(in the rows, 128 means zero)
Named turns come first, each shown by rows before and after it. Which turns, in which order, take the first row of each pair that follows to the second? Write the first one first, as in the answered first pair.
D:
118,157,121,92,122,118,142,144,142,141,159,146,136 -> 150,151,131,99,146,114,124,136,127,169,115,129,124
118,112,136,115,119,140,135,123,128,131,117,130,133 -> 122,112,136,115,120,142,135,123,129,134,115,129,131
96,110,141,134,103,138,139,153,125,77,125,152,155 -> 91,151,136,138,129,140,174,129,159,143,96,140,130
118,165,105,120,117,155,141,99,176,153,138,145,97 -> 175,130,125,129,136,143,79,105,118,144,94,132,95
Q:
152,142,124,128,131,133,108,115,145,141,130,140,98 -> 118,121,135,147,116,122,122,146,136,97,107,152,129
155,118,127,140,128,100,101,134,101,123,124,137,128 -> 133,117,126,132,135,97,141,150,103,126,116,119,153
88,127,128,135,116,112,149,148,124,104,122,141,142 -> 122,149,118,107,136,117,152,117,140,160,146,115,120
135,100,145,105,135,156,125,130,111,140,104,105,148 -> 146,99,145,106,131,159,110,118,111,140,109,110,136
F:
130,125,126,105,136,121,174,150,135,143,135,91,153 -> 129,114,120,116,95,140,120,138,136,97,182,140,129
173,121,118,109,132,105,106,134,109,101,204,120,133 -> 170,128,122,103,160,90,149,142,111,132,171,86,152
105,105,115,123,115,129,154,128,122,126,120,114,122 -> 114,98,113,123,108,139,132,119,118,121,128,120,112
115,159,138,145,131,147,117,131,133,116,137,170,98 -> 140,156,144,130,158,152,128,124,123,163,106,133,104
Z:
117,132,121,130,123,135,132,131,137,133,113,128,125 -> 123,133,122,125,128,135,133,129,135,140,113,125,126
124,140,113,114,122,138,129,104,137,144,163,121,107 -> 121,137,112,119,117,139,124,106,137,135,165,128,108
97,126,134,154,114,130,130,135,139,110,99,149,116 -> 98,136,133,150,128,123,150,133,144,131,89,131,121
135,142,145,146,155,91,139,150,112,98,97,123,134 -> 144,144,144,139,162,89,138,146,110,108,100,113,132
Then:
(2 to 3 turns a pair)
134,132,142,137,147,118,151,140,118,141,85,113,148 -> 163,134,133,139,128,134,92,113,119,137,120,139,103
Q, F, F
108,129,124,140,116,121,128,154,109,85,136,119,130 -> 136,142,110,107,129,128,137,134,117,132,159,89,120
Q, Z
115,103,149,115,119,152,132,164,140,91,127,137,127 -> 144,101,144,90,134,153,130,159,133,115,140,112,130
Q, D, D
97,127,120,133,119,130,146,134,146,126,118,138,136 -> 109,125,122,126,130,133,149,132,141,145,106,122,139
F, F
140,126,127,118,122,109,124,107,133,154,157,124,110 -> 130,130,128,120,133,98,148,117,137,161,140,113,126
Z, F
130,165,103,118,121,147,120,100,153,142,151,117,103 -> 138,161,102,112,127,144,115,103,146,139,162,111,106
F, Z, Z
106,102,133,101,119,182,126,96,133,145,98,131,124 -> 90,100,132,113,105,178,123,105,131,116,105,154,123
Q, F, F
144,150,118,106,140,113,171,133,128,112,149,119,136 -> 169,154,119,115,140,122,128,112,123,120,150,136,101
Q, D, D
140,111,134,122,130,141,109,125,111,126,121,113,126 -> 117,120,138,132,135,129,140,140,116,123,106,111,143
Z, F
117,142,121,135,112,151,114,103,155,134,142,152,91 -> 116,153,130,146,146,115,157,127,145,151,89,120,119
D, F
106,107,119,98,121,177,138,110,136,151,144,136,135 -> 85,103,125,106,117,169,149,126,132,133,126,141,148
Q, Q, Z
110,133,129,140,115,101,164,154,131,87,134,128,155 -> 151,124,140,148,138,96,133,147,104,110,88,112,144
D, D
123,142,139,155,127,115,151,130,151,133,136,124,148 -> 142,132,134,149,115,127,113,117,146,123,161,137,131
Z, F
128,109,121,118,125,161,123,122,128,135,137,132,113 -> 140,107,130,114,140,142,131,135,112,137,124,111,132
F, Z, D
129,125,132,97,129,134,161,139,135,156,106,116,132 -> 107,130,126,108,106,123,153,151,138,116,144,148,128
Z, F
174,125,137,124,137,110,150,115,115,131,157,122,167 -> 171,112,139,130,124,114,132,120,107,107,160,136,167
Z, Q
118,118,140,97,131,140,153,135,123,135,157,108,154 -> 126,113,142,94,129,149,138,126,118,141,158,106,149
F, F
119,132,135,166,119,107,133,149,135,85,108,136,144 -> 151,112,138,155,116,135,91,125,120,104,93,137,121
F, Z
133,100,140,150,106,157,94,156,118,104,129,146,124 -> 154,119,126,127,115,171,97,126,137,145,157,130,103
Q, Q, Z
118,146,128,153,136,99,106,135,111,118,89,135,132 -> 99,144,125,142,131,93,135,147,117,106,110,128,153
Z, D, Z
121,110,130,137,108,118,116,150,120,83,143,142,143 -> 117,136,133,140,139,107,163,149,137,136,94,115,144
Z, Z, D
132,123,141,143,139,130,135,129,118,136,116,102,152 -> 149,122,136,144,131,141,104,116,115,134,127,117,130
Q, Z
119,119,129,167,149,130,120,151,139,116,132,148,126 -> 114,128,124,151,153,150,138,134,158,144,142,140,119
F, D, D
129,124,133,131,145,122,135,144,121,125,113,113,135 -> 118,139,128,141,136,115,133,146,134,112,134,133,126
Q, F
137,133,122,122,115,143,114,115,134,127,155,150,110 -> 117,137,119,105,125,138,157,125,141,138,153,127,134
Q, Q
142,109,122,89,154,114,102,131,123,129,165,111,145 -> 132,109,130,99,163,97,124,149,117,125,137,103,161
Q, F
116,93,155,127,142,134,132,149,116,115,95,122,166 -> 132,92,154,117,152,134,128,141,111,128,98,109,164
Z, Z
97,133,118,130,138,136,156,135,147,142,108,126,135 -> 141,96,128,120,139,133,105,140,106,122,112,115,141
Z, D, Z
124,136,123,124,137,120,148,141,131,131,154,112,138 -> 143,121,130,126,141,118,123,145,111,122,144,110,143
D, D
141,156,134,149,153,122,126,114,157,168,99,131,91 -> 144,138,139,172,141,107,92,131,132,122,98,153,95
F, D
108,128,129,134,114,121,150,134,134,122,110,134,136 -> 124,121,134,134,121,114,145,136,120,126,101,125,141
D, D, Z
100,134,102,127,110,125,175,155,135,95,161,132,160 -> 187,133,105,129,126,139,85,107,114,133,151,131,102
Q, D, Z
152,131,130,135,128,106,94,130,116,103,160,142,116 -> 164,130,137,138,149,96,97,134,105,121,121,123,121
F, Q
116,133,132,124,130,153,145,119,142,158,105,127,128 -> 138,140,129,115,144,135,142,121,133,166,119,111,129
D, F, Q
111,135,128,129,125,137,138,120,147,143,132,128,120 -> 116,124,137,142,130,133,125,124,133,139,100,129,121
Q, Q, D
115,125,131,150,144,131,137,133,129,125,93,129,145 -> 143,122,129,133,156,129,125,125,121,144,101,111,141
Z, Z
133,128,137,154,121,114,100,140,111,98,110,153,117 -> 105,153,131,150,136,106,157,143,139,125,101,133,129
Z, D, Z
142,130,135,146,134,95,108,140,104,103,123,132,126 -> 153,125,137,128,148,98,121,139,101,123,119,107,135
F, Q, Z
131,133,107,114,112,136,139,114,158,94,180,128,85 -> 151,148,117,125,145,137,145,98,157,150,121,108,68
Q, D, Z
150,141,129,150,137,97,99,131,111,115,117,138,120 -> 152,140,130,138,150,89,122,138,109,132,108,115,135
F, Q, Z
131,127,127,147,75,132,122,109,129,119,148,148,125 -> 154,99,137,127,93,129,118,123,99,126,131,114,153
F, D
119,138,131,165,130,91,120,154,114,121,78,145,125 -> 135,145,129,141,152,99,136,142,119,161,75,115,126
F, F, Q
112,125,137,115,147,192,146,112,139,174,79,113,127 -> 122,98,135,91,148,184,152,132,117,155,100,92,158
D, Z, Q
155,117,137,118,155,109,132,150,109,143,122,101,134 -> 155,110,138,113,150,111,125,154,107,133,133,101,138
Z, Q, Q
95,93,155,138,139,128,101,138,150,150,86,148,152 -> 76,103,144,124,127,129,131,139,170,149,114,147,160
Z, D, D
151,134,128,138,144,92,134,156,110,114,118,116,138 -> 137,158,115,123,139,99,158,143,137,132,150,117,132
Q, D, D
